0: tensor([ 7., 10.,  3., 11., 12.,  6.,  6., 12.,  8., 10.,  6.,  8., 10.,  8.,  6., 10.,  0.])
1: tensor([ 8.,  9.,  6.,  8.,  4., 10.,  7.,  8.,  9., 10., 11.,  6.,  4.,  9.,  6.,  6.,  8.])
2: tensor([ 9.,  5., 10.,  6., 11.,  5.,  9.,  7.,  6.,  6.,  9., 10., 10.,  9.,  7.,  5.,  8.])
3: tensor([ 8., 10.,  2., 11., 12.,  7.,  8., 12.,  7., 11.,  6.,  8., 10.,  7.,  7.,  9.,  0.])
4: tensor([ 9.,  5.,  8.,  5., 11.,  5.,  9.,  5.,  6.,  5.,  9., 10.,  9.,  9.,  7.,  5.,  8.])
5: tensor([10.,  8.,  2.,  9.,  8.,  8.,  4.,  9.,  6., 10.,  7.,  8.,  7.,  7.,  9.,  7.,  3.])
6: tensor([ 7.,  8.,  7.,  8.,  4.,  8.,  8., 13.,  8.,  9.,  8.,  7.,  5.,  8.,  5., 10.,  5.])
7: tensor([ 7., 10.,  8.,  5.,  0., 12.,  4.,  8.,  8.,  5.,  4.,  5.,  4.,  8.,  9.,  5.,  8.])
8: tensor([ 6.,  8., 11.,  8.,  6.,  6., 12.,  6.,  7.,  8.,  9.,  7.,  6.,  9.,  7.,  3., 12.])
9: tensor([ 5.,  7.,  3.,  6.,  6., 13.,  8.,  4., 13.,  9.,  7.,  8.,  9.,  8.,  6.,  2.,  7.])
10: tensor([ 8.,  7.,  6.,  7.,  6., 10., 10.,  5., 12.,  7.,  8.,  7.,  3.,  6.,  7.,  5., 11.])
11: tensor([ 9.,  6.,  9.,  5., 12.,  5., 10.,  7.,  8.,  6.,  8.,  9.,  9.,  8.,  7.,  5.,  8.])
12: tensor([ 7.,  9.,  3.,  6.,  5.,  8.,  5.,  2.,  7., 11.,  4.,  7.,  8.,  6., 11.,  5.,  8.])
13: tensor([ 4.,  1., 11.,  8., 10.,  6.,  6.,  2., 10.,  6.,  8.,  9.,  9., 10.,  6., 14., 11.])
14: tensor([ 8., 10.,  4., 11., 13.,  6.,  7., 12.,  8., 10.,  6.,  8., 10.,  8.,  6.,  9.,  1.])
15: tensor([10.,  9.,  9.,  5.,  3.,  9.,  5., 11.,  5.,  4.,  5.,  6.,  8.,  8.,  7.,  7.,  9.])
16: tensor([ 5.,  5.,  7.,  7.,  2.,  7.,  0.,  8.,  4., 10.,  4.,  7.,  7.,  8., 13., 10.,  5.])

tensor([ 8.,  9., 13., 10.,  5.,  7.,  5.,  8.,  4.,  6.,  6.,  6.,  7.,  6., 10.,  8.,  7.]) 15
tensor([ 4.,  1., 12.,  7.,  9.,  6.,  5.,  2., 10.,  6.,  8.,  8.,  8.,  9.,  8., 14.,  9.]) 13
tensor([11.,  9., 10.,  5.,  3.,  8.,  4., 11.,  5.,  4.,  5.,  6.,  8.,  9.,  7.,  6., 10.]) 15
tensor([ 3.,  7.,  8.,  7.,  5.,  7.,  1.,  5.,  9.,  9.,  9.,  6.,  7.,  8., 11.,  9.,  9.]) 16
tensor([ 9., 12., 10.,  8.,  9., 12., 12., 11., 10.,  6.,  3.,  8.,  9.,  8.,  4.,  2.,  6.]) 11
tensor([ 6.,  9.,  2.,  6.,  4.,  8.,  6.,  2.,  8., 11.,  3.,  7.,  7.,  6., 11.,  5.,  8.]) 12
tensor([ 6., 10.,  3.,  6.,  4.,  8.,  6.,  3.,  8., 10.,  4.,  7.,  7.,  6., 11.,  5.,  9.]) 12
tensor([ 5.,  5.,  9.,  6.,  4.,  8.,  8.,  9., 10., 11.,  5.,  8.,  5.,  8.,  8., 11.,  7.]) 6
tensor([11.,  9.,  9.,  3.,  1.,  8.,  4., 11.,  5.,  4.,  5.,  5.,  8., 10.,  7.,  7., 10.]) 15
tensor([ 9.,  9., 12., 11.,  6.,  8.,  5.,  9.,  4.,  6.,  6.,  6.,  7.,  7.,  9.,  8.,  7.]) 15
tensor([ 8.,  8., 15.,  9.,  5.,  6., 11.,  9.,  6.,  8.,  5.,  7.,  5.,  9.,  9.,  9.,  8.]) 8
tensor([ 9., 10.,  7.,  7., 12.,  4., 12.,  8., 13.,  6.,  7.,  6.,  8.,  6.,  6.,  8.,  9.]) 11
tensor([ 8.,  9., 13., 11.,  6.,  7.,  6.,  8.,  4.,  6.,  6.,  6.,  8.,  6., 10.,  9.,  7.]) 15
tensor([ 8.,  9., 15.,  9.,  5.,  5., 10.,  8.,  6.,  7.,  6.,  7.,  5.,  8.,  9.,  9.,  8.]) 8
